In the data rows, 500 means zero.
In each game, the first row plays the second. By how much does the first row win? 20 means about a draw, 40 a big win and 0 a big loss. Wins can go round in a circle. Each row has two weighted sums of its numbers, A and B, taken from their middle values. A row wins by its A times the other's B, less its B times the other's A.
526;481;476;560;447;478;504;520;417;487;490;491;432;570;648;479;537;532
690;590;243;339;421;287;389;325;333;291;605;264;296;289;425;531;298;627 ~ 23
445;499;558;508;585;533;484;533;442;493;503;547;503;602;578;421;577;512
809;344;545;220;593;257;740;446;821;418;501;301;515;656;402;531;488;499 ~ 10
498;550;488;404;390;333;408;473;306;464;565;505;411;668;505;341;394;506
624;611;391;527;484;475;576;406;506;573;615;386;447;479;488;565;494;479 ~ 22
282;762;619;687;524;514;276;787;471;362;546;606;631;603;498;406;471;603
545;561;519;430;549;440;442;418;545;539;658;530;667;345;579;840;321;370 ~ 22
615;669;282;593;351;429;442;380;376;450;564;275;339;383;514;568;494;469
394;416;833;651;623;717;391;641;767;410;228;664;458;193;438;560;606;608 ~ 22
599;670;547;360;318;577;378;456;556;631;650;452;613;371;520;629;499;603
621;553;432;495;480;493;521;473;426;488;530;457;378;565;601;467;494;474 ~ 20
580;398;238;738;938;674;560;645;662;768;473;325;903;234;361;355;376;115
283;430;627;419;548;500;390;550;505;393;360;647;482;484;370;538;566;440 ~ 5
533;848;438;304;434;580;357;556;349;515;491;241;356;488;413;374;193;487
649;604;169;310;228;232;413;179;278;396;530;194;235;322;380;387;259;302 ~ 17
404;433;580;647;464;641;398;606;621;420;435;551;472;300;523;601;526;689
705;744;352;380;131;442;768;507;363;565;608;558;482;242;414;382;519;648 ~ 20
657;630;528;688;524;581;667;423;517;583;502;534;473;521;498;649;583;414
664;549;121;227;218;192;358;82;248;355;487;142;103;296;383;315;185;239 ~ 27
607;447;318;437;261;427;535;308;452;486;464;307;207;488;542;459;369;563
351;392;618;529;506;567;432;515;578;420;350;600;568;485;446;472;550;481 ~ 19
405;473;591;334;561;316;415;638;468;618;176;654;466;429;367;892;546;371
627;564;434;499;500;474;503;432;468;534;548;413;404;541;564;501;477;485 ~ 20
433;582;497;623;492;514;495;613;407;409;458;555;470;587;628;384;523;522
355;470;591;494;579;507;480;546;452;473;477;570;503;574;500;405;545;535 ~ 20
555;517;513;467;432;601;680;476;490;523;589;496;459;574;540;542;519;562
479;592;581;523;556;587;478;574;506;543;472;517;541;610;528;473;536;487 ~ 20
243;473;669;423;583;479;424;546;453;407;471;635;572;636;369;392;343;501
366;549;513;444;497;410;391;582;515;269;738;533;424;492;441;335;217;853 ~ 21
429;408;513;690;764;670;493;654;591;570;483;513;744;487;449;407;532;442
456;470;503;592;470;589;506;440;667;497;396;521;576;357;394;594;525;424 ~ 16
567;471;530;495;586;473;548;557;481;533;533;500;441;634;591;444;546;511
736;744;282;440;426;28;493;465;202;657;237;633;296;705;367;476;563;441 ~ 10
627;507;402;569;521;429;574;557;415;464;532;438;342;536;609;446;547;412
647;336;537;388;537;368;647;483;769;404;369;416;520;555;376;559;525;401 ~ 19
569;590;494;418;619;596;479;592;429;623;739;525;340;484;700;403;478;722
591;675;478;482;236;553;535;467;496;551;686;414;559;382;687;452;451;501 ~ 23
534;536;548;576;573;568;569;496;587;568;511;521;594;488;503;580;556;477
304;408;557;501;539;421;526;564;490;406;498;635;570;546;403;440;542;559 ~ 20
539;523;518;527;566;502;530;522;420;549;525;514;458;634;615;445;552;465
586;487;395;486;184;499;555;651;318;404;557;499;316;312;697;439;561;665 ~ 20
401;412;615;475;481;590;391;493;562;445;410;586;590;474;434;507;559;497
514;347;421;660;499;448;700;624;601;484;396;502;468;311;383;539;647;265 ~ 16
636;583;355;478;474;421;540;382;429;500;584;364;391;478;528;499;450;438
574;592;493;579;517;559;570;469;566;561;568;468;539;478;473;585;537;505 ~ 21
587;544;468;388;609;394;481;214;621;386;837;374;853;325;323;938;115;635
519;566;562;420;593;644;695;647;486;500;703;605;493;461;619;520;543;639 ~ 23
375;441;598;521;581;553;477;549;489;465;476;571;539;558;523;418;555;567
516;415;489;555;491;554;518;440;676;342;378;534;629;312;420;597;574;404 ~ 18
474;478;539;477;554;481;523;563;380;520;497;535;440;636;590;367;517;486
363;343;619;468;507;552;412;469;622;361;273;602;530;465;407;492;517;449 ~ 19
320;437;720;438;725;756;730;700;602;512;637;622;688;644;578;647;654;619
568;545;496;584;556;578;563;485;574;550;552;500;550;504;548;555;540;508 ~ 20
625;592;391;491;483;460;522;429;454;530;567;394;422;493;510;499;444;450
314;464;632;325;710;690;758;699;447;322;602;668;615;574;545;433;582;559 ~ 13
618;485;255;337;245;268;305;235;346;533;530;101;285;364;451;511;321;239
514;606;549;216;77;411;690;552;359;661;774;613;651;289;527;422;186;752 ~ 19
676;442;379;438;514;424;524;467;444;282;499;455;451;478;618;400;534;458
341;362;598;568;547;595;358;485;669;558;538;468;514;407;457;552;625;541 ~ 19
631;614;436;454;490;425;512;386;439;558;534;431;404;521;518;571;516;433
498;490;535;571;479;566;566;426;680;516;447;496;566;375;385;628;497;394 ~ 25
675;420;351;402;400;397;535;313;405;438;523;371;291;504;541;410;452;453
334;348;578;489;580;483;547;506;369;513;390;584;541;574;536;473;483;509 ~ 20
490;510;477;578;450;557;534;410;655;508;417;478;577;352;357;597;453;413
291;460;597;471;551;512;452;567;444;411;459;583;544;546;468;386;566;542 ~ 18
555;558;532;558;540;571;559;479;596;569;542;491;593;474;492;605;536;464
583;556;459;516;506;567;586;408;529;570;562;448;482;505;525;540;524;495 ~ 19
428;740;480;421;472;318;935;449;426;747;861;768;490;777;344;484;406;594
615;541;445;483;496;470;513;465;423;538;545;464;385;580;622;465;523;468 ~ 13
536;513;526;531;521;589;561;505;596;573;504;511;579;480;487;597;539;475
605;477;503;552;570;544;544;521;565;324;513;516;517;420;596;514;563;567 ~ 23
389;480;615;514;380;611;499;489;585;447;518;586;609;434;505;518;510;494
680;534;298;291;207;351;477;403;297;365;506;293;140;118;457;327;310;472 ~ 23
284;512;667;449;603;564;317;685;467;477;412;564;509;578;440;358;407;637
336;656;673;450;354;362;40;752;195;381;733;664;577;394;999;566;131;0 ~ 37
449;374;536;586;435;587;479;419;667;458;350;535;571;345;371;602;480;383
432;430;536;419;477;419;397;540;363;374;528;630;499;427;811;375;410;248 ~ 21
295;608;656;406;558;601;399;714;298;532;312;506;517;689;507;246;422;494
367;716;654;330;466;427;453;666;353;636;470;621;468;447;484;683;597;379 ~ 17
433;358;627;622;514;593;473;476;670;564;398;526;612;520;483;632;617;439
385;454;671;590;557;592;462;473;501;378;333;655;527;564;463;511;583;444 ~ 20
705;264;320;369;249;417;573;194;526;542;562;243;170;499;518;476;410;481
279;523;584;478;580;500;462;614;353;436;443;585;558;628;492;334;488;566 ~ 20
468;463;568;549;528;601;519;507;609;505;465;576;569;476;494;556;587;513
375;318;611;461;592;516;342;394;612;270;508;582;697;438;435;682;345;557 ~ 22
356;543;645;517;477;676;276;645;543;452;265;620;598;562;449;374;491;457
449;539;589;434;601;448;507;470;411;626;562;662;526;710;421;445;358;534 ~ 14
499;488;566;550;560;564;528;509;580;529;497;536;575;530;526;558;535;525
492;744;584;257;602;329;605;634;509;772;387;747;471;440;260;999;735;292 ~ 15
668;576;302;359;375;282;435;261;356;452;547;306;254;417;380;417;286;374
369;602;665;693;580;641;496;642;471;421;339;644;485;566;570;433;581;613 ~ 19
626;534;428;510;545;455;504;472;404;515;537;455;380;562;577;483;481;489
200;483;673;408;630;670;571;667;430;350;555;666;603;573;448;393;591;609 ~ 20
425;419;594;555;530;611;485;481;600;463;421;572;555;490;470;559;542;469
453;356;550;526;481;716;591;489;530;397;274;573;526;473;505;598;651;571 ~ 20
471;482;555;567;544;615;511;476;580;525;476;558;572;545;479;571;560;492
349;400;621;536;504;558;422;555;578;373;399;589;542;524;495;476;528;477 ~ 20
526;725;486;457;639;673;468;588;591;703;805;470;410;347;558;618;410;746
518;514;548;601;530;575;537;462;617;546;488;532;553;446;453;609;566;496 ~ 22
554;541;517;548;573;570;498;503;508;558;529;500;513;572;563;502;553;535
242;518;705;406;584;619;303;676;445;395;358;534;606;581;399;370;353;536 ~ 19
482;478;565;589;546;608;524;479;613;493;450;558;569;472;468;584;571;492
252;296;682;524;606;620;288;581;594;593;494;513;550;546;548;488;531;584 ~ 22
608;585;489;529;455;550;593;503;530;551;577;489;526;383;551;537;538;538
515;482;542;532;580;512;518;512;456;525;536;533;497;608;576;454;545;485 ~ 20
370;545;632;531;592;507;437;660;461;391;536;515;565;626;646;420;554;405
510;605;547;479;554;475;414;605;386;476;569;489;463;623;645;440;520;439 ~ 22
370;405;616;556;567;551;448;537;527;423;424;620;548;528;481;475;568;500
565;566;499;560;496;544;548;452;600;566;555;481;550;452;461;603;559;475 ~ 19
301;361;611;467;446;642;338;581;525;364;369;574;576;413;446;457;548;483
344;431;623;544;574;546;441;526;511;437;437;580;562;533;498;439;557;483 ~ 20
489;463;538;574;511;587;504;456;635;485;467;537;597;432;445;574;525;428
607;499;388;506;291;625;672;385;545;570;247;517;547;388;295;638;639;536 ~ 17
509;489;584;581;541;593;510;512;605;535;519;537;583;531;533;554;551;510
457;752;577;603;565;285;193;724;468;720;845;519;483;573;278;432;482;794 ~ 18
496;820;340;975;621;731;526;667;452;622;529;431;665;385;364;370;819;627
583;529;464;551;484;508;592;449;581;604;535;470;557;463;493;635;506;501 ~ 26
578;556;576;412;524;438;492;520;399;632;523;489;325;581;511;352;513;579
638;674;638;0;0;749;0;167;648;901;529;468;711;55;61;937;484;592 ~ 7
544;451;495;533;552;450;580;481;412;658;555;459;504;624;642;623;459;543
409;548;635;204;407;549;311;481;405;583;523;548;576;477;382;478;506;613 ~ 22
360;516;578;508;530;535;384;615;442;491;504;610;567;576;526;374;554;528
563;326;506;392;621;484;568;464;408;523;598;488;328;593;664;407;539;479 ~ 20
744;586;603;635;717;618;739;376;460;620;559;597;221;524;547;697;596;433
553;524;521;514;576;497;547;517;462;577;532;515;455;601;577;500;486;482 ~ 19
619;601;512;617;547;563;572;479;526;558;551;505;448;551;544;559;562;464
335;318;596;419;554;430;487;461;535;433;368;706;571;610;338;538;311;536 ~ 23
516;601;354;666;366;279;400;474;624;12;544;425;660;457;241;414;276;628
492;452;465;582;440;544;573;434;647;504;391;482;562;289;331;637;480;319 ~ 7
488;452;666;486;622;948;656;683;522;304;106;603;443;281;532;579;823;818
656;647;310;415;429;404;519;312;432;497;600;303;414;397;433;510;400;399 ~ 24
603;557;452;529;527;519;554;463;500;530;553;477;502;549;598;528;533;502
501;570;552;528;591;533;519;570;474;545;532;534;517;628;641;504;550;490 ~ 20
652;588;178;350;303;198;484;253;318;369;555;197;226;358;363;385;300;275
315;549;623;463;257;622;449;485;561;435;546;524;637;339;529;416;478;529 ~ 13
686;482;108;455;107;242;434;346;251;346;458;237;260;335;563;526;365;547
644;604;364;495;453;439;492;390;442;499;591;361;378;496;518;501;445;454 ~ 24
536;546;533;527;567;588;519;534;537;538;508;510;510;601;553;512;503;500
394;557;500;428;334;296;306;426;455;301;580;508;541;627;354;407;310;659 ~ 21
152;226;639;352;448;297;354;549;186;579;420;622;491;666;406;467;287;745
639;379;412;597;532;475;677;519;573;609;507;530;574;615;642;648;536;637 ~ 15
653;633;305;305;419;390;562;350;364;511;490;353;313;399;382;616;466;407
444;406;551;554;442;575;496;425;672;463;351;558;581;379;377;610;501;374 ~ 34
508;506;524;583;501;590;563;462;619;534;476;510;594;450;459;588;524;451
587;592;292;672;470;600;348;446;829;854;819;183;461;466;601;461;652;607 ~ 23
396;456;638;475;601;684;627;590;632;451;533;628;627;497;462;570;601;570
614;681;386;533;536;526;514;404;467;534;613;378;454;445;471;557;524;495 ~ 23
484;497;555;534;575;548;530;522;502;555;514;555;499;585;589;445;582;520
295;536;611;403;565;433;459;579;339;506;471;664;540;632;417;408;447;510 ~ 20
577;541;486;508;508;478;498;540;405;517;517;525;347;616;646;431;506;460
364;334;478;457;432;332;378;614;550;299;239;499;503;357;519;383;469;826 ~ 8
370;498;580;153;371;781;259;876;360;397;516;349;781;327;588;588;490;630
524;519;545;569;552;583;540;465;625;559;508;543;559;487;473;586;559;512 ~ 18
438;525;585;531;500;593;538;535;523;565;578;545;565;518;586;490;544;537
349;553;590;540;361;494;316;574;389;381;506;706;548;420;968;472;358;204 ~ 19
570;545;471;471;551;463;543;328;608;500;736;412;706;367;402;819;277;572
277;552;634;534;608;346;247;701;393;526;639;602;500;656;411;271;543;685 ~ 19
569;597;466;579;542;574;563;432;555;586;583;447;546;467;465;587;532;456
645;638;348;475;427;381;522;361;462;513;566;321;417;446;463;495;411;428 ~ 22
631;602;378;460;451;465;527;385;468;543;618;365;446;453;494;522;455;446
534;587;538;508;442;542;487;533;467;522;601;483;511;508;676;474;493;463 ~ 15
487;414;556;429;554;373;609;422;299;693;509;608;456;787;527;517;263;578
697;558;277;416;336;597;656;428;368;412;439;363;361;405;579;614;607;623 ~ 22
535;535;444;572;397;428;331;501;413;500;427;352;397;616;597;427;448;397
705;554;317;230;115;441;532;458;278;370;608;404;196;85;561;356;393;479 ~ 22
393;419;599;553;570;577;457;532;551;473;433;593;580;530;475;486;548;516
475;429;513;583;463;562;485;454;641;484;391;511;575;365;373;613;461;399 ~ 17
485;475;560;631;450;648;529;488;625;525;414;523;570;511;433;584;514;504
533;545;547;527;545;543;492;531;466;556;501;495;424;621;582;455;513;515 ~ 21
566;534;323;699;231;419;461;490;411;372;528;377;421;452;701;660;503;659
639;447;340;585;463;424;691;411;637;635;525;425;584;451;471;720;469;527 ~ 9
517;332;302;737;857;558;519;678;477;725;438;493;790;557;386;202;452;461
356;356;593;537;438;574;401;501;600;359;339;594;513;440;448;525;508;487 ~ 32
504;507;512;602;504;586;517;439;704;625;612;473;570;424;464;637;573;487
649;597;254;385;386;321;411;272;330;382;533;250;212;381;435;421;388;337 ~ 16
426;611;486;697;406;492;473;547;517;420;224;717;627;554;401;423;529;554
493;275;418;452;356;469;722;681;402;449;483;656;462;497;688;438;556;783 ~ 36
283;374;629;436;574;546;455;501;482;353;471;590;534;529;477;394;542;546
583;514;394;619;647;606;583;488;565;618;576;428;646;468;433;506;507;465 ~ 22
497;361;606;367;648;432;476;399;666;300;595;505;714;548;436;685;320;629
527;395;513;520;485;505;535;456;700;404;392;506;573;383;390;618;515;415 ~ 3
418;516;483;534;486;480;492;579;381;465;543;519;412;543;649;378;482;596
458;474;564;479;214;510;329;526;601;469;166;667;515;279;338;594;550;687 ~ 9
338;462;592;462;580;497;486;555;414;472;466;570;526;585;503;365;557;531
498;877;630;266;660;367;352;773;382;830;314;589;349;487;310;999;687;264 ~ 21
139;662;602;638;474;575;423;772;448;194;461;644;688;614;567;387;514;464
84;584;752;631;353;604;147;789;408;154;321;837;542;227;892;317;368;315 ~ 7
321;399;591;518;476;552;399;520;534;401;414;579;515;495;455;468;562;527
347;541;566;530;503;411;706;515;518;609;653;676;549;656;404;421;595;585 ~ 21
490;529;519;503;554;420;532;557;417;525;436;606;476;669;545;397;591;533
594;688;338;504;436;370;775;396;588;752;854;372;368;490;337;528;518;532 ~ 15
552;383;464;537;564;595;546;481;660;313;432;519;641;352;458;524;584;442
498;415;570;582;435;595;564;476;490;536;461;558;449;642;599;448;565;566 ~ 23
742;425;331;294;320;417;831;572;458;252;614;550;593;34;343;412;464;462
570;474;478;486;614;471;598;367;485;554;632;446;662;497;508;738;308;575 ~ 19
480;470;552;559;557;575;543;477;612;517;440;560;582;464;446;590;545;465
556;503;514;553;506;607;572;508;588;531;536;520;564;446;518;581;567;512 ~ 20
565;608;480;578;529;515;554;491;506;570;558;478;531;495;516;577;545;483
464;445;559;557;598;551;507;509;520;538;448;556;550;572;542;532;538;535 ~ 20
421;468;570;494;538;442;515;491;379;547;499;548;454;615;542;350;526;526
480;405;524;517;572;499;616;464;472;616;424;521;570;525;528;638;428;511 ~ 20
592;227;388;371;489;402;464;446;534;97;576;554;665;210;796;431;449;284
659;629;368;327;460;611;720;497;402;522;351;465;465;399;424;863;748;514 ~ 36
541;570;484;589;520;546;511;546;453;490;543;512;459;610;610;454;555;529
454;573;322;794;609;436;511;716;360;405;314;500;442;656;645;421;687;770 ~ 13
362;349;623;531;470;573;529;487;504;494;410;586;482;631;541;434;596;536
568;526;491;521;517;542;491;600;447;503;517;576;486;584;606;424;589;495 ~ 20
469;751;463;706;423;622;430;662;485;363;454;571;579;558;603;451;555;560
397;408;619;411;537;460;489;374;582;541;421;676;625;508;160;641;256;392 ~ 26
601;559;453;492;492;495;517;465;449;519;556;459;423;570;612;472;513;478
534;556;479;516;476;377;497;562;323;576;470;645;400;663;704;380;458;405 ~ 20
449;518;614;509;569;518;506;479;516;585;538;639;569;612;411;538;356;551
337;441;605;489;559;517;492;575;464;462;470;576;553;541;537;389;538;536 ~ 21
488;519;511;569;575;564;564;840;386;488;344;485;499;533;554;352;574;418
594;715;257;220;310;162;323;291;207;364;569;173;264;398;429;414;142;207 ~ 11
456;512;533;407;564;393;514;594;314;578;466;575;390;610;565;447;548;414
570;575;493;564;559;519;550;467;517;497;607;481;501;583;535;504;498;555 ~ 19
480;392;557;458;598;545;566;493;433;525;543;535;466;617;563;391;547;528
312;415;621;488;581;523;452;570;461;510;464;548;580;612;508;398;589;531 ~ 19
528;509;581;556;565;569;581;459;685;521;479;523;568;353;442;646;486;530
536;674;945;702;837;770;442;884;618;479;360;635;335;289;698;417;644;842 ~ 38
595;537;472;512;527;469;512;491;440;528;538;476;416;601;618;450;496;491
540;374;519;495;439;482;543;402;742;459;348;451;559;364;301;613;467;338 ~ 15
453;459;443;435;527;306;422;591;415;557;373;443;438;513;590;371;500;758
655;584;192;305;297;275;456;222;306;383;538;195;215;322;381;412;286;309 ~ 3
489;624;496;624;464;603;519;506;583;468;512;513;618;463;487;569;515;499
483;353;435;577;485;529;70;467;919;999;999;226;393;108;809;899;783;456 ~ 17
657;528;370;435;294;463;515;341;421;510;533;365;302;487;497;518;408;448
506;625;481;618;490;558;522;511;540;507;504;497;538;501;533;586;528;563 ~ 18
429;700;398;567;409;135;898;492;506;476;911;673;500;816;329;376;363;676
576;560;539;382;364;654;465;372;603;636;555;523;570;437;440;644;564;577 ~ 23
567;508;631;685;393;653;654;440;608;473;273;661;452;262;331;686;586;298
596;599;425;564;520;508;594;428;567;601;589;442;516;459;491;604;506;502 ~ 19
520;569;645;763;576;581;597;512;423;521;362;661;413;692;585;455;678;424
595;637;339;573;440;480;566;387;564;576;582;351;523;529;485;442;468;482 ~ 23
